(in the rows, 128 means zero)
Each path below is one point turned by a fixed rotation once a step. After each direction that follows a path, write how fast that rotation turns it, in degrees each step (0 if it stays still).
Each turn is a multiple of 5 degrees from 10 to 175, or 0.
Each row of a path follows its step; steps can be skipped.
Rotation 1:
step 1: [129 133 126 126 128 130 132 130 126 123 120 142 125 125 122 134 127 129
 125 129 128 127 129 137 119 127 141 132 115 124 132 123 125 124 133 122
 127 119 119 131 129 120 130 132 128 134 125 130 133 135 128 124 125]
step 2: [133 133 136 128 127 125 127 121 125 126 128 136 121 122 130 121 131 123
 129 128 123 132 131 139 124 136 125 128 113 125 131 127 126 142 126 130
 122 128 118 128 129 130 133 136 137 134 131 128 134 125 128 128 122]
step 4: [129 123 138 124 122 126 130 136 126 120 123 124 135 128 131 130 127 130
 130 131 121 115 126 137 136 124 123 122 123 128 133 127 126 132 125 124
 130 121 125 126 129 129 130 137 123 123 123 115 128 121 127 129 138]
step 7: [129 135 130 129 131 126 127 121 132 135 131 145 128 120 128 130 130 126
 132 127 128 135 127 134 128 129 127 143 128 132 137 126 134 137 125 124
 131 115 120 121 129 129 132 131 128 127 128 128 131 118 126 131 128]
step 11: [123 135 118 126 119 134 130 126 129 124 133 141 124 137 129 131 131 127
 125 121 132 122 127 129 130 128 132 135 118 127 123 134 134 127 124 125
 125 128 119 129 118 132 132 119 126 130 125 126 130 126 134 119 127]
step 13: [136 125 134 126 134 130 129 133 127 127 130 140 120 117 136 131 128 124
 132 129 128 135 124 133 125 131 133 118 116 126 124 134 122 137 123 120
 131 126 122 123 125 124 132 129 128 124 128 132 125 131 136 125 135]
step 15: [130 124 133 130 124 117 127 133 123 123 127 127 134 129 124 131 128 133
 129 121 133 125 124 134 126 132 123 127 115 115 129 133 137 127 123 122
 121 121 131 121 125 133 127 125 131 132 122 125 122 116 125 129 136]
step 20: [128 126 134 134 135 124 123 131 124 127 130 128 137 136 123 139 131 134
 130 120 125 124 134 128 127 130 130 129 123 130 129 131 136 124 136 122
 119 125 118 129 126 135 139 132 125 130 125 122 119 125 117 130 130]
step 21: [132 131 136 124 114 123 121 136 122 126 125 136 126 130 127 135 126 129
 124 125 132 118 132 131 127 120 129 125 125 128 130 124 124 125 131 120
 128 123 122 137 123 134 137 131 126 131 128 116 131 127 131 128 136]
step 22: [119 135 134 126 120 131 127 121 129 121 128 137 128 126 133 133 130 119
 126 126 134 126 130 129 128 129 130 130 117 139 123 126 130 133 129 128
 127 125 122 143 120 124 133 129 131 129 120 128 133 133 124 134 123]
Directions:
[125 126 126 130 129 126 127 126 127 128 125 128 126 130 126 130 130 129
 126 128 127 127 128 127 131 126 127 128 129 126 128 128 127 128 129 125
 126 126 129 130 127 130 126 128 128 130 126 128 126 128 129 128 129] | 70
[128 129 128 129 129 130 125 126 126 128 128 128 131 127 129 129 130 127
 126 127 129 129 129 129 127 126 129 129 132 130 125 126 128 130 126 129
 128 128 126 129 130 130 128 126 127 128 127 124 128 128 129 131 129] | 25
[129 127 130 128 127 129 128 127 129 127 124 127 128 126 126 130 125 129
 127 127 127 127 129 131 131 127 126 128 129 131 130 128 128 128 130 129
 127 127 127 129 128 129 130 129 128 130 129 128 130 130 126 130 125] | 20
[129 126 130 129 128 127 132 130 129 126 127 131 127 127 128 128 128 129
 127 128 128 129 127 128 125 127 128 130 130 127 127 125 125 128 129 129
 129 125 130 127 126 129 126 128 128 126 128 127 130 128 126 128 130] | 125
[129 128 128 127 126 130 130 129 129 127 130 128 127 128 128 129 130 128
 127 130 126 129 130 130 129 129 132 131 130 128 127 130 130 129 128 127
 129 126 129 130 128 126 127 129 130 132 128 130 128 128 130 130 128] | 65
[129 128 127 127 126 128 125 132 131 125 127 127 130 129 126 131 131 130
 128 127 128 128 127 126 126 129 127 130 127 129 128 127 128 127 129 128
 128 130 129 129 128 127 129 127 127 129 129 127 129 125 130 126 128] | 70
Rotation 2:
step 1: [125 127 130 124 124 126 129 123 131 129 123 121 122 125 125 122 125 121
 124 135 134 125 128 128 130 122 120 135 133 130 123 138 132 122 133 120
 126 133 135 140 123 129 133 137 130 126 125 134 133 128 129 125 132]
step 2: [130 131 127 128 131 131 127 120 128 127 132 134 125 131 127 126 122 127
 128 140 122 133 137 119 124 127 132 132 121 123 126 123 137 130 124 125
 133 130 127 130 138 129 127 123 137 136 120 124 130 121 127 131 130]
step 4: [125 116 118 124 127 125 130 132 125 124 133 124 123 122 120 127 139 126
 121 124 132 132 132 126 126 135 120 134 135 124 134 132 123 129 118 129
 132 127 132 128 127 133 126 133 126 133 135 126 126 131 125 129 134]
step 5: [131 132 125 128 118 135 129 121 126 133 132 127 129 132 131 133 140 129
 127 132 124 125 130 126 128 126 121 135 132 130 125 127 129 122 141 129
 122 129 124 141 129 134 127 132 133 133 122 129 131 129 127 121 126]
step 10: [122 133 122 137 129 133 121 120 126 126 129 126 132 133 135 130 126 123
 126 134 130 127 133 121 125 130 134 129 119 126 131 131 131 115 137 120
 129 124 130 131 130 132 129 128 129 126 129 134 128 118 134 122 128]
step 11: [119 132 132 126 128 129 126 131 128 124 132 138 120 127 128 127 124 126
 131 128 132 120 126 124 124 130 132 129 131 139 130 130 126 128 125 126
 136 127 137 119 128 125 122 120 125 136 119 121 122 122 120 128 125]
step 13: [129 127 128 126 126 132 128 119 130 134 125 131 130 124 123 136 131 129
 127 123 129 128 127 131 127 130 130 130 132 124 129 136 124 129 132 132
 127 132 129 135 116 143 120 133 121 125 138 129 126 125 129 115 129]
step 15: [127 136 137 131 126 134 127 126 127 124 126 133 126 138 125 126 123 128
 134 127 129 129 127 120 125 133 136 123 115 130 124 122 128 134 123 120
 131 129 130 128 139 128 128 128 124 138 127 130 127 121 132 125 128]
step 18: [132 137 128 123 130 134 123 124 131 134 126 127 122 129 133 136 135 125
 138 131 128 123 121 125 126 128 124 133 125 122 119 130 136 126 136 129
 125 120 135 140 128 130 128 123 124 130 129 129 126 127 127 121 126]
step 19: [128 134 129 120 124 133 125 124 129 128 122 138 134 130 129 122 122 131
 133 128 130 124 127 128 123 131 130 132 117 136 127 128 132 124 128 118
 128 132 129 118 129 116 127 126 130 119 128 122 133 120 128 133 131]
Directions:
[130 125 129 127 126 128 129 128 128 127 128 127 130 126 129 126 132 127
 128 129 127 126 126 127 129 126 127 127 129 127 129 128 128 127 127 131
 128 129 127 128 126 129 130 128 124 130 129 126 128 126 130 127 130] | 85
[128 128 130 126 127 129 129 129 128 125 131 133 128 129 130 128 126 127
 128 130 128 127 130 127 129 127 127 127 128 126 129 127 128 129 128 125
 128 128 129 124 129 127 129 126 126 128 128 128 129 129 128 127 127] | 85
[128 130 129 127 129 130 128 126 130 127 127 126 129 129 128 130 129 126
 129 129 128 128 132 129 127 128 127 128 129 129 130 128 128 129 129 128
 126 126 129 130 126 128 131 127 127 127 128 128 132 129 126 127 131] | 85
Rotation 3:
step 0: [129 130 140 130 124 131 132 121 126 124 128 133 127 127 129 131 132 126
 131 132 132 139 129 136 129 122 134 131 129 122 123 130 119 127 120 128
 120 132 122 121 122 120 118 133 124 123 126 130 133 144 130 135 136]
step 1: [127 130 141 120 127 127 127 124 123 121 131 126 133 130 131 134 137 125
 133 131 129 125 133 124 124 125 128 136 134 129 135 124 121 133 138 134
 139 135 123 140 132 128 131 125 127 135 126 133 129 134 126 119 140]
step 5: [124 121 135 118 138 126 135 137 128 124 133 125 117 130 129 129 130 135
 128 129 129 132 133 130 123 134 124 122 123 119 115 123 124 130 127 132
 128 140 132 125 130 131 131 119 134 122 131 124 131 120 130 119 129]
step 8: [130 129 132 123 141 126 128 127 126 123 134 130 141 128 123 130 128 120
 125 130 132 134 129 129 134 134 119 124 136 130 122 138 123 132 129 128
 123 129 129 139 125 128 129 124 133 119 130 131 129 139 134 123 141]
step 11: [132 124 132 131 122 122 128 140 136 125 132 122 131 122 134 119 136 131
 123 117 130 129 129 121 130 132 128 132 133 126 125 126 117 125 129 132
 133 124 115 133 124 135 133 119 124 130 134 126 136 133 138 129 130]
step 14: [123 129 131 120 132 129 126 128 132 128 130 128 124 122 119 128 135 129
 121 120 123 127 128 132 129 135 127 132 117 137 125 127 117 129 135 129
 124 135 135 130 131 120 143 117 122 132 121 120 128 123 131 125 133]
step 17: [119 136 133 124 127 121 129 126 135 126 133 128 134 129 131 131 124 129
 128 120 120 120 131 138 122 123 121 131 131 119 121 140 127 132 128 129
 121 125 133 137 128 132 125 126 123 128 135 121 132 128 126 131 143]
step 19: [126 125 130 131 120 133 122 140 121 117 123 120 131 132 130 126 129 132
 134 125 117 127 117 125 120 130 130 131 130 131 131 131 129 122 130 136
 119 128 118 122 128 126 125 124 129 130 126 131 127 145 126 128 135]
step 21: [120 131 132 127 133 128 124 129 124 125 125 135 127 118 120 133 128 126
 119 128 129 128 136 124 134 126 139 128 121 128 122 127 114 131 129 129
 116 133 113 126 130 133 127 120 131 123 127 123 131 130 130 138 129]
step 22: [125 129 134 132 126 120 123 126 123 125 128 134 122 129 125 119 132 129
 138 131 129 121 132 125 131 120 135 130 120 129 136 119 132 133 133 142
 126 130 132 129 130 126 142 117 138 133 130 125 125 131 126 124 132]
Directions:
[127 129 126 127 129 129 131 129 128 129 129 130 130 126 128 125 128 130
 128 129 127 129 130 126 125 128 128 128 126 128 130 128 128 125 129 127
 127 129 132 128 126 129 128 128 126 128 127 127 129 126 128 125 128] | 35
[131 126 130 128 126 129 126 128 128 129 130 128 128 128 126 125 128 127
 125 129 129 127 130 127 130 126 127 127 128 128 130 131 128 128 127 131
 130 126 129 130 126 130 128 127 126 127 129 129 126 127 127 127 127] | 155
[130 127 128 125 127 126 128 130 127 126 129 129 132 128 127 126 130 130
 127 128 128 129 128 130 126 126 128 128 131 127 131 128 128 130 126 126
 128 127 126 129 130 128 127 130 128 128 125 129 129 129 127 130 129] | 40
[128 130 127 130 129 129 127 130 126 128 127 127 129 128 128 129 129 126
 127 124 128 126 127 126 127 128 128 130 128 128 130 129 125 130 131 130
 129 128 127 127 127 129 130 127 126 126 125 132 130 128 128 128 128] | 140
[131 127 128 129 126 126 128 128 127 126 128 128 129 129 128 129 126 129
 127 129 126 125 129 127 128 127 132 131 126 130 125 130 130 127 129 127
 127 127 129 127 127 129 128 126 130 127 125 127 128 127 127 129 129] | 10
Rotation 4:
step 2: [117 133 123 129 135 131 124 130 128 129 130 135 130 125 136 134 128 134
 124 129 131 131 123 138 135 121 129 124 125 121 134 115 133 125 124 119
 134 115 128 128 128 133 134 132 128 129 123 129 127 130 129 121 122]
step 5: [130 134 122 130 128 129 118 138 131 130 132 131 129 129 130 130 133 134
 137 114 127 133 119 129 127 127 135 124 124 130 132 118 124 120 124 123
 128 121 132 127 122 124 136 131 126 128 134 131 126 122 132 119 125]
step 6: [122 125 134 124 117 128 124 132 124 131 118 125 121 134 122 125 134 123
 135 125 127 132 121 123 129 135 123 136 124 129 123 131 122 128 131 121
 127 120 116 132 129 127 120 135 131 126 133 124 123 124 129 133 134]
step 7: [123 123 132 134 127 138 125 126 128 122 130 127 129 131 124 123 125 128
 119 125 118 129 137 122 133 127 120 130 118 127 144 127 126 115 125 124
 130 123 127 128 123 132 125 126 122 128 132 126 131 134 128 126 124]
step 8: [132 136 135 124 127 129 123 133 126 128 134 127 135 129 136 126 134 130
 130 114 130 128 119 126 124 128 122 123 118 128 132 128 132 122 134 127
 124 133 135 128 127 116 131 138 127 125 134 136 133 130 123 127 134]
step 9: [131 129 129 126 123 123 128 126 129 127 118 125 126 126 129 113 127 121
 125 131 123 128 128 121 133 133 119 129 125 127 116 134 126 127 127 118
 134 128 123 131 130 124 129 128 126 128 135 127 130 117 114 135 128]
step 10: [133 121 124 136 125 136 129 128 134 133 135 118 126 120 126 126 129 132
 113 128 117 130 126 132 127 124 130 125 121 129 130 123 127 119 124 129
 131 128 130 124 125 130 125 131 125 127 135 133 134 127 127 131 113]
step 15: [130 125 128 134 129 122 125 123 139 128 131 123 126 129 127 132 124 120
 129 140 126 125 126 135 135 126 128 128 126 127 130 119 117 119 122 125
 129 127 125 136 122 130 134 127 131 132 126 116 133 124 138 134 129]
step 19: [126 138 125 126 123 129 131 132 129 134 129 122 119 119 133 131 136 136
 125 126 121 129 127 119 123 126 125 131 121 135 120 128 136 131 126 127
 129 136 127 137 136 132 125 129 133 130 124 129 121 127 129 117 134]
step 22: [131 130 126 123 122 133 127 131 122 129 119 131 121 125 123 133 124 144
 130 123 126 125 125 119 124 135 126 136 127 128 133 140 132 125 126 124
 131 138 131 133 135 132 129 122 128 130 127 122 122 128 122 128 132]
Directions:
[124 128 127 128 130 127 128 127 131 128 127 128 127 127 129 128 126 127
 127 127 128 127 129 129 129 128 129 131 129 130 129 130 131 127 126 125
 128 128 127 130 129 131 128 125 125 128 130 129 128 127 127 129 131] | 140
[128 126 127 124 128 128 128 127 129 127 127 131 131 130 129 127 128 126
 126 128 126 130 125 128 129 128 130 127 127 128 130 128 126 128 128 127
 130 126 127 128 127 129 127 131 129 127 131 131 126 129 127 126 129] | 10
[131 127 129 128 127 127 131 129 127 126 130 127 129 128 127 129 129 128
 127 130 130 128 127 126 127 127 129 128 127 127 129 131 129 125 130 127
 129 128 129 128 128 128 127 127 128 128 131 130 129 125 126 131 126] | 25
[131 130 127 127 127 126 128 127 129 129 128 132 129 130 128 129 128 129
 129 126 127 128 130 128 130 128 126 126 128 127 128 131 127 129 128 130
 129 129 130 127 131 129 130 128 125 126 129 128 130 129 126 130 129] | 80
Rotation 5:
step 0: [134 120 134 127 129 128 130 127 129 132 125 126 136 138 132 129 129 117
 125 126 131 134 129 131 132 126 126 122 124 134 134 136 128 123 136 137
 128 130 125 126 134 128 137 134 136 132 131 131 122 128 131 131 125]
step 1: [125 123 125 121 129 131 125 126 125 126 134 117 137 125 128 127 128 129
 120 128 133 132 123 123 121 129 134 128 132 128 122 128 131 120 138 131
 120 127 117 134 127 128 119 122 133 128 123 128 125 123 130 131 132]
step 4: [133 122 132 119 126 128 132 131 124 125 127 123 137 131 124 132 126 119
 124 128 119 130 122 125 120 127 133 131 135 134 122 119 128 121 122 133
 126 125 121 130 123 126 127 127 141 126 126 129 128 123 123 127 129]
step 5: [131 128 134 133 131 133 135 130 126 123 129 124 134 131 122 121 130 132
 128 134 130 131 123 126 126 135 120 125 119 136 128 131 130 118 139 124
 127 129 122 121 129 128 136 127 128 131 127 126 132 125 117 124 129]
step 7: [129 125 130 121 128 133 120 133 124 123 135 123 134 122 126 133 126 124
 132 127 129 128 124 131 129 131 131 125 133 126 123 122 129 130 133 131
 116 126 111 132 125 128 125 125 136 125 128 132 125 123 127 138 127]
step 9: [126 128 134 131 128 130 131 128 128 130 131 114 134 130 128 121 126 118
 119 124 130 120 125 123 121 131 127 123 129 132 130 127 127 120 123 135
 133 129 124 129 137 130 130 136 132 137 130 130 120 129 132 123 127]
step 12: [131 124 133 126 132 132 128 132 130 125 122 118 127 125 134 128 129 114
 129 124 128 129 126 126 129 129 134 120 129 129 130 131 127 128 131 130
 120 134 123 136 141 132 131 131 137 138 130 120 129 123 130 126 134]
step 13: [127 124 131 122 123 129 130 132 125 119 140 122 135 127 129 129 126 117
 132 127 129 125 126 129 129 131 132 131 128 130 128 131 129 120 135 133
 123 123 119 126 119 132 131 123 129 127 127 137 122 118 127 135 121]
step 19: [137 127 122 122 128 132 127 129 130 112 136 123 139 133 126 126 122 120
 124 127 128 127 126 128 124 129 135 129 130 124 125 125 132 125 132 134
 125 121 124 129 125 130 137 122 129 120 128 130 119 123 126 126 127]
step 22: [128 125 134 132 133 131 124 126 125 118 134 118 137 124 122 135 125 130
 124 125 135 130 124 132 123 126 131 131 132 132 124 127 124 122 125 130
 121 123 116 125 129 129 132 131 125 129 124 130 125 118 120 124 131]
Directions:
[125 129 129 127 128 128 130 129 125 128 124 126 130 128 130 130 130 128
 128 130 130 127 129 126 129 126 129 130 126 130 128 128 128 125 127 128
 127 128 129 125 129 130 127 129 129 129 125 129 127 126 128 128 126] | 85
[130 129 127 129 128 128 127 129 128 129 131 131 129 127 130 127 129 127
 128 128 129 130 127 130 128 126 127 130 130 128 123 126 130 125 126 128
 128 128 125 127 127 130 128 125 127 128 126 128 128 125 130 128 129] | 120
[126 127 130 129 126 130 129 127 129 131 128 128 127 129 131 127 128 128
 130 129 130 129 129 129 128 129 129 128 128 129 129 126 129 127 128 131
 130 128 127 128 131 126 129 129 129 128 128 126 127 130 132 127 132] | 125
[128 129 131 127 130 126 126 129 133 128 130 126 129 128 128 127 130 127
 128 127 126 131 130 129 128 126 128 127 129 128 130 128 129 129 128 129
 128 127 128 127 130 128 126 130 129 128 127 129 127 126 130 127 126] | 120
[129 130 129 127 127 127 130 130 127 126 127 130 130 131 128 126 128 128
 129 127 126 126 127 128 126 129 125 128 127 127 128 125 128 126 127 128
 129 126 130 132 128 127 128 128 128 128 130 129 126 128 129 126 127] | 70
[126 128 125 128 127 127 126 124 128 126 127 126 129 129 129 125 127 127
 125 128 128 128 130 126 125 126 129 128 128 128 129 126 126 126 125 130
 127 129 129 128 128 128 127 127 126 125 127 128 128 128 128 128 130] | 140
Rotation 6:
step 0: [136 123 136 133 127 135 129 126 121 132 128 141 134 126 139 138 120 134
 128 128 130 129 129 123 126 119 136 134 139 133 129 125 130 124 123 132
 136 132 130 131 125 121 126 139 133 129 131 135 124 127 127 138 129]
step 1: [132 131 131 124 122 124 130 126 124 125 132 131 131 126 128 138 133 124
 121 133 132 123 127 129 135 120 135 121 135 128 130 124 129 119 133 127
 132 128 131 126 138 109 125 121 131 136 129 138 117 122 133 133 133]
step 3: [120 127 132 134 123 115 127 122 128 124 124 118 135 135 133 130 127 134
 133 133 123 136 138 119 130 127 130 133 130 137 132 127 131 122 124 129
 120 136 136 124 139 124 129 136 133 133 132 129 122 133 133 132 128]
step 10: [127 138 126 124 124 134 124 135 131 129 128 130 133 128 133 132 123 126
 127 126 124 134 132 121 129 129 146 130 134 119 120 119 127 121 134 119
 129 136 132 128 129 118 134 128 126 120 141 129 121 131 127 131 134]
step 14: [124 135 131 126 126 128 127 125 131 137 131 125 129 131 130 122 129 122
 122 140 119 135 127 129 131 127 125 131 137 137 128 119 119 126 136 123
 138 136 130 124 133 121 125 121 129 133 124 126 117 130 126 138 115]
step 16: [127 124 124 124 132 122 124 135 135 119 127 135 140 132 134 130 130 126
 134 131 130 130 131 122 125 122 136 133 132 128 126 133 125 117 138 132
 125 126 131 131 133 121 125 127 125 125 124 139 116 131 136 143 130]
step 17: [133 127 131 122 130 130 130 127 128 143 125 140 135 125 136 133 126 124
 134 129 126 126 126 119 131 121 119 126 133 132 133 132 131 128 125 133
 134 131 121 128 125 115 133 137 123 127 131 134 115 128 131 138 131]
step 20: [130 129 130 132 116 124 131 125 120 129 125 131 130 132 132 130 135 127
 129 136 122 129 135 119 119 122 128 128 137 131 129 127 131 121 127 119
 122 138 139 126 134 131 131 133 132 134 139 124 118 127 124 135 121]
step 21: [135 127 131 129 129 124 113 135 125 117 128 133 140 132 130 131 124 127
 126 131 133 128 121 117 130 117 133 133 135 127 136 129 130 120 117 125
 127 136 131 127 130 121 133 120 133 134 126 125 122 132 126 130 123]
step 22: [124 125 125 121 125 128 126 136 134 123 126 125 130 127 128 140 122 125
 121 138 129 129 127 122 136 120 129 135 136 130 121 125 131 121 126 127
 132 137 124 124 129 121 126 139 118 125 130 128 111 132 126 128 137]
Directions:
[131 126 131 129 126 129 130 128 127 128 129 130 127 128 128 130 129 129
 126 130 128 126 127 130 127 125 127 130 130 129 127 126 128 128 129 126
 129 130 129 129 128 130 126 125 130 128 127 129 130 127 127 127 126] | 55
[129 127 128 127 128 129 130 127 128 130 127 127 127 129 128 129 125 128
 128 129 128 129 130 126 124 128 127 128 131 129 127 126 128 130 127 128
 128 129 129 129 125 130 128 129 126 128 132 128 128 127 127 126 131] | 145
[131 128 126 128 127 129 129 127 127 128 131 127 127 126 127 132 128 128
 128 125 130 129 127 129 128 126 126 127 127 130 129 129 128 127 129 129
 129 127 127 130 126 125 127 129 126 126 127 130 127 127 127 128 130] | 65
[128 128 129 129 129 128 129 130 127 128 128 128 130 128 126 127 128 126
 127 127 129 129 130 125 126 128 129 130 126 129 131 129 128 129 130 128
 127 128 131 129 131 127 126 124 127 131 126 130 129 128 129 126 131] | 145
